In the rows, zero is written as 128.
Named moves (each a turn or a mirror), then the moves between two rows, first move first; the first pair answered
X (before => after):
[ 96 105 119 164 122 174 133 146 109 147 140 134 109 120] => [107 150 108 171 145 132 122 135 112 169 151 150 133 138]
[126 114 115 180 136 158 112 124 101 126 101 153 145 145] => [127 118 114 180 136 156 110 123 101 129 102 154 147 146]
[144 131 131 109  92 128 111 135 125 115 128 144 128 128] => [147 138 130 111  97 119 110 133 125 119 130 146 132 131]
[123  99 139 122 110 148 132 144 131 118 137 146 117 116] => [135 143 128 131 132 105 121 134 133 139 146 162 141 133]
D (before => after):
[121 111 110 122 133 137 119 139 126 138 157 133 133 138] => [125 111 113 109 123 135 118 138 132 132 156 128 130 137]
[ 99  94 121 115 126 120 143 136 118 137 137  96 136 142] => [102  99 121 113 128 112 146 133 124 138 141  96 137 141]
[163 134 161 130 148 128 152 106 216 110 137 121 150 119] => [134 108 150 190 171 176 146 120 169 129 119 149 158 126]
[132 107 142  90 132 150 110 155 166 125 148 151 140 130] => [131 118 139 110 159 132 118 148 169 140 159 158 149 129]
K (before => after):
[141 153 104 139 105 109 111 136 117 144 114 122 145 158] => [138 117 128 134 109 164 107 158 152 124 132 150 135 141]
[144 141 113 124 154 107 153 125 137 140 121 142 142 122] => [134 125 108 128 128 143 136 135 103 133  92 144 136 132]
[125 101 153 126 155 104 142 110 148 134 148  95 133 111] => [115 101 134 132 124 116 127 110  92 138 106  84 131 131]
[116 140 125 154 173 105 141 128 137 158 169 146 139 116] => [102 133 105 161 132 134 121 133  70 158 119 135 137 138]
Then:
(two moves a pair)
[101 103 104 142 131 129 144 135 103 137  98 113 128 118] => [111  89 127 116 133 140 148 143 152 118 124 121 119 101]
K then D
[119 111 133 129 157 125 161 132 106 143 128 115 117 114] => [123 132 127 133 163 113 153 129 101 153 128 122 128 126]
K then X
[120 147 113 153 149 109 138 135 142 121 160 144 126 122] => [115 115 123 133 125 134 148 140 149 100 154 126 106 107]
X then D
[149 162 124 120 139  78 131 120 131 145 139 124 145 126] => [156 158 127  90 106  92 118 125 135 125 130 118 137 127]
K then D
[124 123 114 157 143 141 113 151 124 101 150 147 110 122] => [130 147 105 161 149 111 113 139 115 114 147 140 118 132]
X then K
[117 114 146 109 115 157 159 125 139 109 136 131 116 140] => [122 129 138 108 121 119 173 110 136 117 136 110 117 142]
K then X
[149 144 110 112  62 107 126  91  57 145  62 101 136 129] => [177 173 146 114 150 105 104 111 179 156 156 198 172 118]
K then X
[124 103 142 126 101 167 123 133  96 137 135 104 116 130] => [123 104 149 152 147 158 137 133 124 150 165 122 124 118]
K then D
[126 130 113 109  80 149 119 167 125 112 149 129  99 152] => [129 167 100 138 118 117 113 161 118 141 159 149 125 167]
X then D
[ 98 129 145 124 126  99 174  92 141 152 161 111 153 122] => [ 85 107 139 123  96 128 170  98 103 143 129  96 139 126]
X then K
[ 83  92 129 123 138 132 152 167 139 122  99 134 101  96] => [ 85 127 108 139 136 124 117 169 101 139  79 159 125 130]
X then K
[ 94 121 153 143 144  97 142  96 124 138 142  68 158 102] => [ 93 137 141 164 149 102 119 100  98 154 131  94 176 124]
D then X
[123 116 144 112  79 119 132 135 141 106 139 126 118 140] => [123 124 138 113  74 110 133 132 129 110 132 120 121 146]
K then K
[142 130 137  97 114  87 121 130 177 129 145 115 111 129] => [130 150 112 136 129  68 120 119 125 158 124 114 125 149]
K then D
[118 147 116 171 148  95 115 145 111 144 123 127 147 113] => [115 114 134 158 152 108 142 145 146 128 141 110 127  83]
X then K
[119  81 127  85 110 158 129 126 136  96  97  88 110  87] => [123 120 107 107 112 174  71 140  98 115  75 142 145 132]
X then K
[148 149 135 103  90 156  80 139 139 137 129 183 144 155] => [138 154 128 146 132 146  91 135 128 164 138 196 156 157]
K then D
[107 111 144 105  92 178  75 166 122 113  82 134 105 136] => [ 96 119 144 176 190 152 105 158 145 158 130 168 127 123]
K then D
[113 105 113 143 116 157 134 138  70 138 102 113 101 137] => [137 107 136  82  92 147 135 140 129 107 126 100  88 121]
D then K
[158 132 140  79  87  96 152 129 126  94 108 107 103 114] => [160 127 147  76  95  99 156 130 143  92 119 113 103 108]
K then K
[134 181  94  96 102  98 114 116  96 115 101 107 150 136] => [141 181 113 101 134 133  87 139 145 113 137 171 168 136]
K then X
[125 126 112 145 141 159 135 142 107 146 135 144 125 124] => [138 130 117  98 102 157 127 142 123 123 129 128 115 125]
X then D
